rotation steps, each row followed by its count of steps
The counts run from 0 to 522.
[-16  12  11  -7   0 -15  19  14 -10   5  -7  30  12 -16  -2 -15 -25  -2
  -6 -21  -5  13   8 -25  13  29  -9  -3 -20  12 -13   8 -13  -8  -8  -4
  14  -9  11  17   9 -14 -13  10   2  18  -5  -5   5  10 -12  15 -13 -21
  -9 -11  -9 -13 -31   4  14  41   6   0   2  14  -5  -5 -28  10  10  22
 -16  -5   3   0   1   2  -3  -5  -8 -12]  428
[  4  15   6 -12  18  10  -1  12  -5  21  -1  13 -13 -30   8 -18  -5 -16
  17  14  19  -6  -3  -5 -17  24  -4   8  27  -7  10   6  32  10  12 -21
 -16  -3 -17 -19   4 -20 -10 -13  -7  20 -17  10   6  -7  -3 -17  17   4
   9   6   9 -12  -6   2   9  27  -7  -1  11  15 -10   2  -3   8 -22  18
 -26 -16  16  22  -9  11 -13  14 -12 -22]  384
[ -9   2 -19  -5  -3   2  19  17  -5  21  -3  17  -7  -9  -4 -24 -11   3
  -5 -22 -16  29  15 -34 -11  22   2  -6 -12  -2   4   9 -30 -17 -11 -16
  12 -11   8   2   7  -8  -2   7   2  12  11   5 -20  13   3  13   1 -19
  -3 -10  21 -13 -15  20  10  23  10  12   0  10  -9   5 -26   4   4  35
  -9 -21  -6 -19  20  -7  -8  -2 -19  -4]  466
[-13 -12   7 -10  -1   2   3   7   7  -2 -33  12  10 -21  23 -22  23  -6
   4  16   5  -4  -3 -16  -1  10  -1  10  24   5  11 -11  23   4  12  -2
 -10  13  11  -1 -20  -1  -7  -4  13   3  -6  -6   7  -5 -10  19  22   7
 -17  12 -33 -13   4   7 -19   1 -18 -25 -15   5 -12 -15  -9  14   6 -26
  -7   8  12  15  -2   4  13 -18   6 -11]  29
[ -1 -20   9 -14  10  -2  -1  12  15   3   5  29  25 -36  25  -8   5 -14
  -6   4  -1   5  -4   4  13  12  12   4  11  18  -2  25 -13  16   2 -11
  -2  12   6  12   3 -19  -7 -10  -2  18 -28  -6  -1   6 -28   2   3  15
 -10  -5 -16 -15 -13  11  -6  19   1 -17 -19  24 -10 -18 -18  11  -3  10
 -25  11  19  32   3  14  -7  -6  10 -25]  375
[  1  -6  -6   8   4  29  -5   4  -3  22  -9  17  11 -17  30 -10  19  -2
  23  13   2  -7  15   2 -10  11   4  -4  42 -21  -5 -17  27  15   3 -14
  -5  -4   0   3 -11   6  -2  -2 -13  19  14  20 -17 -16   5  20  32  19
   5  -4  17  -7 -14  11   9  -4   4  21  11  -5 -15   0 -26   2  16 -11
 -12 -16   2   0  -6   2  13  -6  -5   6]  140
[  4  -1 -25  -3   0   6 -16   8  -4  22 -28   1   9   8  28 -26  25  -1
  14  17 -18  16  -3 -17 -19  -3   6   2  33  -4  11   1  -6   9 -30  17
 -16  -2   4 -19 -15  15  15   4  10  -2  -5  -5  -4   3  20  12  -1  29
  17  10  21 -17  -2   8  11  -1   6   5 -12  -8  12  20  -6  -3   1   8
  -3 -21  -2   6  13   4   4  18 -29   7]  251
[  4  -8  -3 -10  10  20  17   8  10  25 -26  -6 -16 -12   8 -20   4 -14
  18  -9 -20  14   1 -14 -15  10 -14  -1  17 -10   8 -12  21   1  11  -9
 -22 -11   2  -3   0  -8  25   1   8   1   5  15 -19 -18 -14  23  16  -3
   1  17   4 -12  17 -13  -9   0 -24   4 -25   9 -17 -22  -3   7 -22 -13
 -22  -4   6  -7  -6  -7  -9   1   3  11]  33
[-15 -20  -2   7 -17   3   3   6  -9 -11 -22  17  25  -8  27  -4  30   3
   3  -4  -8   8  -8  -6  -2  -9  11   5   1   7   0  -5  -5  18 -15  10
 -14   3  19  11 -14  31  -4  12  10  -4  12 -13   1   9  -4  31   5  21
  -6  -3 -14   0  -1  29  11  -2   3   5   6 -12 -13   2 -21  11  25 -35
  11 -11   5 -16  -8   2  22   1   7   8]  217
[-10 -33   5  18  18  -5  11  15   7  10  25   8   2 -18  24 -14 -14 -19
  -8   7  -3  10  10  -1 -10  -4 -18   2  12   0   7   6  -2  17  14 -13
 -14 -18 -17  16   4  -6  11  -6  -5  20  11   7  -5  -9  -9  -3  -1 -15
  -3  -6  31 -20  -4   2  14  14  17 -11  -1  11  -2 -14 -28  -9  -5  38
 -29   3  12  -4   7   8 -21  -6  -9  18]  104
[-17   1  16   4   3  -5   4   7 -16 -14  14  24   8 -17   7  -6  -8   3
 -18 -16  16 -10  14 -14  14  22   2   7 -14  29  -5  11  -1   1   9 -14
  11  -4   3   6   6 -11 -23   8   7  14 -11 -16  16  25 -15   3  -4 -16
  -9 -19 -11  -9 -20  13  21  33   8 -11  14  16   6  -7 -26  19  15  27
  -5  -2   2   3  -5   6  -7 -12   9 -18]  429
[  0  18   2  -3  -2   3   5  11  -1  38  -4  30   4 -17 -19  -2 -19  -3
  23  -7  -3  12  -3 -12  -7  38  -8  -4  -1 -12  -7   1   4  -8  -9 -24
   0 -24 -11   8  11  -9 -12  -2   6  27  -2   4 -12  -2   7   5  16  -6
  29 -16  -2 -14 -25  15  18  18  10  19   8  23 -17   8 -13  -5  -7  10
 -26 -10   0  11  -3  -5  -4   4  -8 -12]  424
[ -7  -9 -20  14  -3  25 -10   4 -11   9 -12   2   4   0  20  -9  25  -9
  19  11  -6   9 -19   5 -21   0  -6   2  16  -3   5  -8  17   0 -11   5
 -18  -7  -5  -4 -17  22   7   1  13  -6  20  -9  -5 -17  19  25  22  23
  21   4  18  -7  10  21  25  -8   1  11  24 -11  -6  16  -1   1   7 -10
  -4 -16   2 -17  -9  -8  -3  14  -2  27]  220
[-19 -11   3   1  -5   7  18   2   5  10 -29 -13  -7   2   9 -22  16 -10
   7  -1  -1 -16   7  -2 -13   4 -10  11  27   2  15 -13  25   3  23  -3
 -11   0  -2 -11 -27 -10   8  19  12 -18   4 -17  -5 -23 -17  17  10 -11
  -8  21 -15 -17   4  -3 -16  11 -27 -27   9 -14  16   0  -1  24   4  11
 -11 -17   5  -1  -2 -16  -3 -10  -1  27]  17
[ -7  15 -11 -11  12   2  -3   0   5   7  18  27 -12  -5   4  -3 -17  -5
   9   5   2   9  -3  -4  -8  34   4  -4   8  -6   3  26 -15   7 -12 -26
   1 -11  -9  15  10 -16   4   9 -12  12 -13  -4 -32  17   1   1  15   2
  29 -13  35  -4  -7  18  17  12  23  10   6  12   8  14  -5   1 -14  14
 -17 -34  -1   5  -5   6 -14  13  -7 -19]  157
[-19  14  -9 -13 -13  28  15 -11 -18  -5 -26  15  -3 -12  22 -20  26  20
   4  -8   7  -2  11 -16   3  24  12   6   2   1  -1   4   0   1  -8 -18
  -3   2  20   6  -8  -4 -11  20  10 -13   4  -5 -12  15  -7  27  27   4
  -9   5  -6   7   5  25  12  12 -10  13   2  -1 -24 -10 -13  13  10 -35
  12 -39 -11 -23 -19   3  18  -3  13 -21]  500
[-11  -6   6   9  11  15  10   6   1   9 -19 -12  -4  -5   8 -13  17 -19
  10   1 -10   0 -18  18 -19   2 -24   5   7   3  10 -10  33  11  12  10
 -39 -14 -17  -2  -7  20  19  -2  17 -19  -4 -13   2 -20  -5  23  18 -21
   7  27   0  -3  24  -8   2  -1 -19  -9  -8   1  -2  -9  17   7 -21 -15
 -15 -28  14  -4 -17  -5 -12  17   7  31]  300
[ 31   6   6 -12  -4 -10  18  -8 -10  15  -2   7  11   5  -4   8   8  -1
  16   6  -3 -10  -6  11  -2  27   1   6  14   3  14  -2  16  -3   1   5
 -18 -17 -21  11  -3  12  -4   8  11  -3 -25 -14 -26 -15 -11  -7  18  -6
  43   0 -13  -9  -1   9  10  20 -10 -25  18  26  16  -3  19  17 -11  -5
 -14 -18   6   8 -11  -4  -3  10   5  15]  314
[  4  11  -6  10  -2   7 -13   2 -22   1   3   4   2  11  34  -7  25   5
   3  11 -10   6   7  -7  10  -7  16   5  34   4  15   6   1  10  -9 -17
 -14 -33  -9  20  11   1   4  22 -16   9 -19  -2 -12   5  25  -3  31  14
  22 -14  31  -2  12   7  35  10   4 -11   7   2   8  -8 -16  -4  15  -1
  12 -17   5   6  -4  -3  17  -4  -5  -2]  517
[-13 -13  -9   2   1  17  -4  -1   0 -10  11   8   1 -18  24   0  42  -3
   3   8  -3   6  -2   5   3   7  24   1  22  15   8   8  -1   9  -3 -29
  -9  -4  13  23   6  -8  -6  21  -2   2  -5 -20 -16  -4  -2  21  37  21
   4 -17   3  -6  -1  38   8 -10  17  -6  13   1  -5   0 -27   3  15 -13
   0  -6   4   1 -13   4  19 -18  21   2]  486
[ 24   0   3  -1 -10   3  27  -2 -15  23 -16   2   6  -2  15  -9  26   4
   8  -9 -20  -3  18 -21   8   7   8   4  15  10  25  -9  -8   7  24  -9
 -14 -12   1  18   0  -3  11  17   5   3 -15   2 -34 -15 -27   1  13 -14
  -4   1  -1 -23  18 -10  -6  21 -25 -30  -6   2   2 -23  -5  31   2   1
   6  -2  12   4   3 -17   9 -16   5  15]  19
[-21 -21  22  14   8  -7  -1  10  -2  -8   1  12  -4 -14  26 -18  -4 -19
 -25  -2   2  -3  10  -7   9 -10 -22   5  10  23  12   1  10  19  13   1
 -11 -11 -17  10   2 -17  18  -2 -11  11 -17  -4  25   8 -10  10  -5 -11
 -19   4   5  -9   4 -20   2  33   2 -19 -12   7   0 -25 -20   3   8  20
 -24  15  17   7  -4  15 -12 -13  -9 -16]  66
[  0   5  -8  -1 -15  -7   0   0 -25  -1 -24  10  11   2  18 -35   1   9
 -12 -11  -9  13   1 -25  -2   7  13   7  -9   8   8  17 -33  -2 -18  20
  -2  11  19 -11 -14  20  -4   9  17 -11  -9  -2  -2  30 -12  13 -15   9
 -12   3 -11 -11   3  18  11  33   1   6  -6  -5   2  15 -13  13   6  13
  20 -24   3 -17   8   8   5  13 -24 -10]  240
[ 31  13 -21   3 -16  14  19  -4 -30  16 -28   3  13   5  29  -5  34   2
   1  -1 -26   6  12 -18  -4   1  19  -2  14  -1  13   3 -20  13 -11  12
 -14 -15   2  13  -5  23  10  18  -1 -10 -10   7 -29   7  -3  12   8  16
  -2  -1  14  -8  11  12  14  16  -9  -1  -6  -4  -7  -5  -9  21  12 -19
  28 -32   6  -9  -4  -2  11   6 -10   8]  248
[-10 -10  -8  -1   6  10  -1  21  -1  11  15  33   5 -26  21 -10  -5  -8
 -13  -2  -9  25  11 -15   6  -4   3  -8   2   4  -3  17 -29  17  -7  -8
   7  -5   9  18   3 -10  13  -1 -16  15   3  20 -16  14 -13  20  -1   2
 -18 -18  22 -10  -7  13  10  15  23  12 -22  13 -27 -10 -33  -3   5   6
  -8  -2   1 -13  13  12  -2  -7 -10 -12]  145
[-38 -23  -2   7  -1   8  -6  10  -2 -31  13  11  -6 -10  38 -29  21 -10
 -26  -4  -8  12   2 -16   6 -18   1   5   8  30  15   7 -11  12  10 -12
  -8   6  21  10   3 -12   4  15  -6  -8   3 -11  12   7  -7  17   0  -6
 -34  -5  17  -9   2  15  10  15  15  -6   6  -9   4  -5 -34  -2  28  13
   1  -4   1 -10   6   4   3 -13   3   6]  483
[  2 -14   6  -2   5 -23  -2   8  10  -1 -27  15  17   4  18 -14   0 -12
 -16 -18 -27  26  -6 -14   4  -6  -9  -2   1  39   3   1 -23  13 -13  31
 -14 -13  10  14 -11  17  26  -9   7   1 -25 -12  11  11 -15  21 -15   6
 -10  12  -5  -7   9 -16   3  27 -11  -7 -31  13   0 -18   0   6  -3 -16
  -7   1  17   3   1  16  -5  -5  -6  -2]  294
[  9 -16  -2   7   3  -2  -6  18   0  33 -17  -1   5  -5   9 -22  -2 -27
  14  15 -10   8  -9 -10 -19  -3 -21   7  19  -5   7 -13  18   5   0  19
 -22 -17 -26  -9 -12   9  11 -15   9  13  -1   5   7 -14   8   2  -4   2
  12  14  12 -26  -3 -15  -1   4   1  -4 -14   5   7   0   1   2 -17  15
 -32   0  19   4  12   5 -15   7 -30  23]  331
[-21 -16  -6  11   1  -3 -25  11 -12   6  -7   1  -3   7  28 -11  23 -13
  -1  12 -11  14 -14 -11 -10  -4 -11   8  13   7  12  10   2  -1 -25  15
 -19 -11 -12 -10  -9  24  -1  -5   8  12  11 -11  17   4  29   4  -3  14
  12  -1  24 -12  -1  17  31   6  26  -6  14 -16  25  26 -15 -10  12  29
 -10 -19   4  -4  19   3  -6  17 -24   9]  212
[  8  14 -12  -8 -11  19  11  -1 -15  23  -9  28   0 -25  -6  -7  11   2
  27   0  -1  -5  16 -19 -13  30  11  -4   0 -19   1   4   3  -3  -5 -28
   4  -4  16   1  10   2 -22  13  18   8   7   6 -17   2   3   9  33   5
  17 -20   0  -4  -5  34  19  12  -6   6  13  10 -19   4 -19   5   7 -11
   0 -29  -1  -6 -11  -2   6  -7   1  -3]  462
[ -6 -20  -7  17   1  13  -1 -13  -5  -9   7   1   2   0  28   0  39  -9
  10  15   0 -13 -18  13 -17  -3  11   4  17   8  10   1  17   7  -2  -2
 -29  -5 -10  12  -4  27  -2  15   5  -7   7 -17  -7  -6  16  14  28  15
  16  -5   7  -3   8  36  27 -11  10  -5  34  -4   4   7   0   5  18  -8
   3  -9   6 -10  -9  -6   9   2  17  22]  219
[ 13   2  -4  -4  -3  13   3   9 -16  29 -27  -1   0  -3  28 -24  24  -9
  12  22   0 -12   3 -35 -14  -3  -5  11  35  -5  29 -11  24  15   6  -5
 -17  -9  -7 -18 -11  -3   3   7   4  11 -14  12   1  -3   8  -8  18  11
  -2  10   3 -20   5  -9   4  14 -19 -14  -9  -8  -2  -7  -6  15  11   8
  -3  -7  24  22  10   0  -2   4 -14  -6]  21
[-21 -30  -4  -4  -1 -19   2   2  14  -5  19  13  13  -3  16  -3  -8 -14
  -3   1  -4   5  13   1  11  12  11  -5  26   4  -3  16 -20  11  -2 -11
  16   1   4  19  -7 -10   4  10  -9   1   6 -15 -18   1 -18   7  -1   2
   7 -10  15 -18 -29  11  -4  13  28 -10   7   4  23  15 -31   9  15  30
 -18 -13  -4   0   7   4  -3 -22 -11   9]  134
